A row's group is the hidden flat surface it lies on (a line, a plane or more), and each surface passes through zero. The first row asked about is in group 0, and each new group gets the next number.
Here is the table:
[-0.8  1.9  0.  -1.5 -0.8  1.3 -1.1 -0.5  0.1  0.3  1.   0.8]
[ 0.5 -0.9 -0.7  0.6  0.8 -0.5  0.3 -1.1 -1.7  0.4 -0.3 -1.5]
[-0.5 -0.3 -1.6  0.3  0.8  0.8  0.7 -1.3 -0.8  0.2  1.1 -1.2]
[ 0.9 -0.8  1.7  0.4 -0.9 -1.2  0.2  1.9  0.9 -0.4 -1.4  0.4]
[ 1.5 -1.2  2.1  0.3 -0.3 -1.1  0.5  0.9  0.2 -0.1 -1.9 -0.9]
[-0.7  1.2 -0.1 -0.2 -0.7  0.8 -0.2  1.2  1.2 -0.3  0.7  1.8]
[-0.8  0.7 -1.4 -1.9  0.3  0.  -0.4 -0.2  0.3  1.2  1.3  1.3]
[ 1.2 -1.7  1.5  0.2 -0.4 -1.5  0.1  0.5 -0.2 -0.1 -1.4  0. ]
[ 0.  -0.2 -1.3  0.6  0.8  0.4  0.2 -1.5 -1.4  0.4  0.4 -1.7]
[ 1.  -1.3  1.3  0.2 -0.7 -0.6  0.2  1.1  0.6 -0.2 -2.   0. ]
[ 0.5 -1.1 -0.3  1.   0.9 -0.3  0.2 -1.4 -1.6  0.6 -0.4 -1.9]
[-0.9  1.3  0.1 -1.5 -0.3  1.3 -0.7 -0.1  0.   0.6  0.7  1.3]
[ 0.9  0.2  1.6 -0.2 -0.7 -0.4 -0.3  1.6  1.1 -0.8 -1.1  1.7]
[ 0.5 -1.2 -0.3  1.6  0.8 -1.4  0.6  0.4 -0.1  0.  -1.1 -1. ]
[ 0.   1.   0.8 -0.5 -0.5 -0.1 -0.2  2.   1.8 -0.4 -0.7  1.5]
[ 0.8 -1.2  1.   0.3  0.4 -0.5  1.  -0.6 -0.9  0.5 -1.5 -1.2]
[ 0.8 -1.5  1.4  0.4 -0.1 -1.6  0.1  0.  -0.3  0.2 -1.9 -0.4]
[-0.9  1.3 -0.1 -0.2 -0.2  0.8 -0.5  1.   1.6 -0.6  1.1  1.7]
[ 0.6 -0.4  1.8  0.2 -0.5 -0.9 -0.6  1.4  1.1 -0.1 -1.1  0.9]
[-0.5  1.3  0.1 -1.2 -0.8  1.4 -0.3 -0.8  0.4  0.7  1.1  0.4]
[ 0.2  1.3  1.6 -0.7 -1.6  1.5 -1.  -0.4  0.7  0.2 -0.3  0.3]
[-0.6 -0.5 -1.3  0.2  0.7 -0.1  0.3 -1.4 -1.7  0.4  0.9 -1.5]
[-0.1  0.6  1.7 -1.  -1.5  0.9 -0.4  0.3  0.8  0.7 -0.4  0.9]
[ 0.5 -1.   2.   0.  -0.5 -0.1 -0.3  0.9  0.5  0.5 -1.4  0.5]
[ 0.4  0.1  1.4  0.1 -0.7 -0.4 -0.5  1.9  1.9 -0.6 -0.8  1.4]
[-1.2  1.4 -1.1  0.  -0.2  1.3 -0.1 -0.6  0.3  0.2  1.3  1.2]
[ 0.4 -1.5 -0.4  0.1  0.7 -0.1  0.  -1.7 -2.   0.1 -0.3 -1.3]
[ 0.6 -0.1  1.4 -0.1 -0.9 -0.4  0.4  1.7  1.1 -0.6 -1.7  1.1]
[ 0.1 -0.9  0.8 -2.  -0.1 -1.   0.3  0.8  0.2  0.7  0.2  1.5]
[ 0.8 -1.4  1.3  0.2  0.2 -1.2  0.1  1.   0.  -0.3 -1.6 -0.3]
Some rows of the table again, each followed by its group:
[ 0.5 -1.1 -0.3  1.   0.9 -0.3  0.2 -1.4 -1.6  0.6 -0.4 -1.9] 0
[-0.9  1.3  0.1 -1.5 -0.3  1.3 -0.7 -0.1  0.   0.6  0.7  1.3] 1
[ 0.4 -1.5 -0.4  0.1  0.7 -0.1  0.  -1.7 -2.   0.1 -0.3 -1.3] 0
[ 1.5 -1.2  2.1  0.3 -0.3 -1.1  0.5  0.9  0.2 -0.1 -1.9 -0.9] 0
[ 0.8 -1.2  1.   0.3  0.4 -0.5  1.  -0.6 -0.9  0.5 -1.5 -1.2] 0
[ 1.  -1.3  1.3  0.2 -0.7 -0.6  0.2  1.1  0.6 -0.2 -2.   0. ] 0
[ 0.4  0.1  1.4  0.1 -0.7 -0.4 -0.5  1.9  1.9 -0.6 -0.8  1.4] 0
[ 0.9 -0.8  1.7  0.4 -0.9 -1.2  0.2  1.9  0.9 -0.4 -1.4  0.4] 0
[ 1.2 -1.7  1.5  0.2 -0.4 -1.5  0.1  0.5 -0.2 -0.1 -1.4  0. ] 0
[ 0.  -0.2 -1.3  0.6  0.8  0.4  0.2 -1.5 -1.4  0.4  0.4 -1.7] 0
[ 0.2  1.3  1.6 -0.7 -1.6  1.5 -1.  -0.4  0.7  0.2 -0.3  0.3] 1
[ 0.5 -1.   2.   0.  -0.5 -0.1 -0.3  0.9  0.5  0.5 -1.4  0.5] 1
[ 0.5 -0.9 -0.7  0.6  0.8 -0.5  0.3 -1.1 -1.7  0.4 -0.3 -1.5] 0
[-0.5 -0.3 -1.6  0.3  0.8  0.8  0.7 -1.3 -0.8  0.2  1.1 -1.2] 0
[-1.2  1.4 -1.1  0.  -0.2  1.3 -0.1 -0.6  0.3  0.2  1.3  1.2] 0
[ 0.8 -1.5  1.4  0.4 -0.1 -1.6  0.1  0.  -0.3  0.2 -1.9 -0.4] 0
[-0.8  0.7 -1.4 -1.9  0.3  0.  -0.4 -0.2  0.3  1.2  1.3  1.3] 1
[ 0.9  0.2  1.6 -0.2 -0.7 -0.4 -0.3  1.6  1.1 -0.8 -1.1  1.7] 0
[-0.1  0.6  1.7 -1.  -1.5  0.9 -0.4  0.3  0.8  0.7 -0.4  0.9] 1
[ 0.1 -0.9  0.8 -2.  -0.1 -1.   0.3  0.8  0.2  0.7  0.2  1.5] 1
[ 0.6 -0.1  1.4 -0.1 -0.9 -0.4  0.4  1.7  1.1 -0.6 -1.7  1.1] 0
[ 0.5 -1.2 -0.3  1.6  0.8 -1.4  0.6  0.4 -0.1  0.  -1.1 -1. ] 1
